Here are some numbered points:
[ 0.1 -2.0  0.8  0.2  2.1 -0.1  0.4 -0.1 -0.1  0.6 -1.4 -0.3  1.0  0.6  0.2 -0.3  1.0 -0.1  0.1 -0.3 -0.9 -1.0  0.6  1.0] 0
[ 0.2 -0.3  0.4  0.3  0.6 -0.2  0.8 -0.1  0.3  0.7 -0.6  0.1  0.0  0.6 -0.4  0.7 -0.1 -1.1  0.7 -0.5  0.1  0.0  0.5  0.1] 1
[ 0.4  0.1  1.2 -0.5  0.5  0.1  0.8 -0.2 -0.1  0.0 -0.2 -0.7  0.2  0.7 -0.1 -0.6 -0.6  0.1 -0.7  0.0  0.1 -2.1 -0.1  1.4] 2
[-0.3  0.1 -0.6 -0.1 -2.0 -0.9 -0.8  1.6 -1.1  0.6 -0.7  0.1 -0.3 -0.7  0.3 -0.2  0.4  1.0  0.4  0.8  1.2 -0.7 -1.5 -0.4] 3
[-0.4 -2.2  0.2  2.0  1.2 -0.6 -2.0 -1.4  0.9 -0.4  0.3 -0.4 -0.7  1.1  1.4  0.6  0.5 -0.7  1.4 -0.8 -3.5 -0.8  0.5 -0.8] 4
[ 0.9 -0.9 -0.1  2.0  0.2 -0.4 -0.8 -0.2  1.0 -0.6  1.0 -0.1 -0.4  1.0 -0.4 -0.1  0.7  0.3  1.5 -2.0  1.5  0.3 -0.4 -0.2] 5
[ 0.5  1.0  0.0  1.3  0.8  0.7 -0.2 -1.0  0.3 -0.2 -0.8  2.8 -0.6  1.8 -2.1  1.1 -0.1 -0.6  1.2 -1.2 -0.3  0.6  1.1  0.0] 6
[ 0.2  0.5  0.4  0.3  0.0  0.3 -0.5  0.4  0.4 -0.1  0.9 -1.2 -0.4 -0.3  0.5 -0.1  0.8 -0.8  0.0 -0.9  0.2 -0.3  0.6  0.2] 7
[-0.6 -1.2 -0.1  0.5  0.9  0.5  0.5 -0.3  0.5  1.2 -0.4  0.2  0.2 -0.5 -0.7  1.1  0.0  1.2  0.7  0.3  0.9  1.4 -0.5 -0.4] 8
[ 0.0  0.2  0.9  1.4 -0.3  0.1 -0.7 -0.2  0.2 -0.3  0.0  1.2 -0.4  1.2  0.2  0.3 -1.2 -1.7  0.1 -2.1  1.7 -1.5 -0.2 -0.1] 9
[ 1.1  1.2  0.2 -1.0 -1.0  1.0  1.4 -1.3  0.2 -0.6  0.2  1.6 -0.5  0.4  0.1  0.2  1.2 -3.2 -1.6  0.2 -1.1  2.6  1.3 -1.2] 10
[-0.3  0.8  0.1 -1.1 -0.3 -0.6  0.8 -0.1  0.7  0.5  1.1 -0.3  0.4 -1.5  1.2  0.8 -0.4  0.2  0.4  0.7 -0.7  0.2  1.2 -0.2] 11
[ 2.8  1.8 -1.0 -0.8  1.7  1.6 -2.4 -0.5  1.8 -4.8 -3.9 -1.4  1.2  0.2  0.7 -0.6 -3.6  3.4 -1.2  0.9  0.8  1.2 -2.1 -0.2] 12
[-0.6 -2.2 -1.5  1.0  0.8 -0.3 -1.3  2.7  1.8  2.0  0.7  1.5  1.1 -0.7  0.0 -0.5  0.9  1.5 -0.3 -0.2  1.2 -0.4 -2.1 -0.3] 13
[ 0.0  1.5 -0.3 -0.5  0.5  0.1 -0.3  0.4  0.4 -0.1  0.6  0.2 -0.6 -0.2 -0.5  0.1  0.0  0.2 -0.3  0.8 -1.6 -0.5  0.2 -0.2] 14
[-2.0  0.1 -0.4  0.9 -2.9  0.6 -0.4 -0.3 -1.2 -0.5 -2.2 -0.4  0.2  0.4 -0.6  0.4 -1.3 -0.2 -0.5  1.7 -0.5  0.8  1.5  0.4] 15
Which point above is nearest to each new point? Its number follows each.
[ 0.0 -0.8 -0.1  1.3  1.1  0.9  1.0 -1.7  0.4  1.3 -0.9 -0.7  0.3 -0.8  0.1  0.2 -0.3  1.2  0.3 -0.7  2.1  0.9 -0.9  0.0] 8
[-1.0 -3.0 -0.5  0.3  1.1 -1.5 -0.9  3.2 -0.2  1.2 -0.5  1.6  0.7  0.3  0.0  0.3  1.1  0.4 -0.4  0.9 -1.1  0.2 -0.7  0.0] 13
[ 0.0 -0.4  0.8  1.2  0.1  0.1 -0.5 -0.5  0.4  0.1  0.0  1.0 -0.2  1.1 -0.4  0.2 -0.8 -1.3  0.0 -1.3  1.3 -0.9 -0.2 -0.2] 9
[ 0.1 -0.3  1.5 -0.6 -1.1 -0.9  0.7  0.8 -0.8 -0.2  1.3 -0.9  0.0  0.2  0.4 -2.2  1.6 -1.1 -0.5 -0.9 -0.4 -0.6 -0.2  0.2] 7
[-0.2  1.1  0.1 -1.4 -0.2 -0.4  0.8 -0.1  0.6  0.5  1.2 -0.5  0.2 -1.3  0.9  1.0 -0.6  0.3  0.4  0.5 -0.9  0.1  1.3 -0.2] 11
[ 0.4 -0.9  0.0  0.7  1.0  1.0  0.3 -1.1 -0.6  1.6 -0.4  1.2  0.8  0.1 -1.1  0.3 -0.4 -2.6  1.0 -1.3  0.8  0.4 -0.1  0.4] 1
[-0.2 -0.7  0.6  0.2  0.0  0.3  0.7 -0.6  0.1  0.5 -0.1  0.3  0.2  0.0 -0.2  0.3 -0.4 -0.9  0.5 -0.5  0.1  0.5  0.9 -0.2] 1
[ 0.5 -2.4  0.8  0.0  2.3 -0.5  0.4  0.4  0.0  0.8 -2.4  0.3  1.1  1.2 -0.2  0.1  1.1 -0.5 -0.1 -0.2 -1.2 -1.3  0.7  1.3] 0
[ 0.3  0.4  0.7  0.0  0.2  0.3 -0.1  0.2  0.3 -0.1  0.6 -1.1 -0.2  0.0  0.4 -0.2  0.4 -0.7 -0.2 -0.7  0.1 -0.9  0.5  0.6] 7
[ 0.5 -1.4 -0.1  0.6  1.8  0.9  0.3 -1.3 -0.7  2.1 -0.5  1.4  0.8  0.2 -1.5  0.0 -0.4 -2.9  1.0 -1.2  0.6  0.2 -0.1  0.6] 1
[ 0.7 -0.8  0.9 -0.4  1.2 -1.4  1.3  2.3 -1.6  1.6  0.3  0.5 -0.7  0.5 -0.6 -1.1  0.7  0.6 -1.5  1.7  0.1  0.7 -2.7 -0.5] 3
[ 0.2  0.3  0.3  0.4 -0.1  0.2 -0.3  0.3  0.3  0.2  0.5 -1.0 -0.2 -0.3  0.4  0.1  0.6 -0.5  0.1 -0.8  0.4  0.1  0.4  0.2] 7
[-2.0 -2.0 -1.0  0.9  1.4 -0.6  0.8  2.2  0.2  1.3 -0.7  0.8  1.2  0.5  0.3  1.7  0.4  1.6  1.1  0.0  0.2  1.8 -1.6 -0.7] 8
[-1.0 -2.2 -1.3  1.6  1.1 -0.3 -1.3  2.2  2.5  1.7  0.5  1.5  0.8 -0.7  0.0 -0.2  1.0  1.4 -0.4  0.1  1.0 -0.3 -2.2 -0.5] 13
[ 0.0  0.4 -0.2  0.6 -1.0  0.1 -0.8  1.6  1.2  0.0  1.4 -1.2  0.3 -0.5  0.8 -0.8  1.2 -0.9 -1.1 -0.4 -0.1 -0.2 -0.3  0.1] 7
[ 1.4  1.1  0.5 -1.0 -1.2  1.5  1.6 -1.4  0.2 -0.8  0.0  2.4 -0.9  0.6  0.0  0.0  1.9 -4.0 -2.0  0.0 -1.3  3.0  1.7 -1.4] 10
[ 0.2 -0.5  1.1 -0.8  0.7 -0.1  1.4 -0.3  0.3 -0.2 -1.0 -0.4  0.1  1.6  0.0 -0.4 -0.7 -0.2 -1.0 -0.1 -0.1 -2.5  0.5  1.4] 2
[-2.2 -0.6 -0.2 -1.5  1.7  0.1  1.2  1.7  1.0  1.6  1.2  1.2  0.7  0.8  1.5  1.2 -2.6  3.7  1.3 -0.3 -1.5  0.1  2.8  0.5] 11
[-0.2  0.2  0.4  0.9 -0.2  0.4  0.1 -1.0  0.6  0.4  1.1 -1.1  1.0 -0.5 -0.2 -0.8  0.7 -0.4 -0.2 -0.1  0.7  0.0 -0.2 -0.2] 7
[ 0.5 -0.8  0.5  1.3 -1.8 -0.2 -0.9 -0.5  0.3 -1.5  1.8  0.2 -1.0  1.2  0.9 -0.7  0.8 -0.6  0.8 -1.8  1.0 -0.1 -0.8 -0.6] 5
[ 0.0 -1.1 -0.6  0.6 -1.1  0.1 -1.3 -1.2  0.4  0.2 -0.6 -1.5  1.8 -0.1 -0.1 -0.1  1.9  0.4  0.7 -1.2 -0.4 -0.7  1.3 -0.3] 7
[ 0.7  1.8 -0.3 -1.6 -2.9  1.0 -0.2 -1.4  0.3  0.4  1.1  1.1 -0.1 -1.3 -2.2  0.6  0.7  0.9 -0.3  1.6  0.0  0.9 -1.4 -0.1] 14
[-0.6 -1.9  0.2  0.0  3.0 -2.0 -0.9 -1.7 -0.8 -0.8  0.0 -1.5 -1.7  0.4  0.6 -1.3  1.2  0.3  1.3  2.3  1.1  0.0 -1.1  0.5] 0
[ 0.8  4.2 -0.8 -2.4 -2.3 -1.3  1.9  0.8 -0.7 -3.7 -1.4 -3.4 -0.6  1.1  4.2 -4.3 -2.0 -0.1 -0.9 -0.6 -1.0 -2.3  1.5  1.7] 2
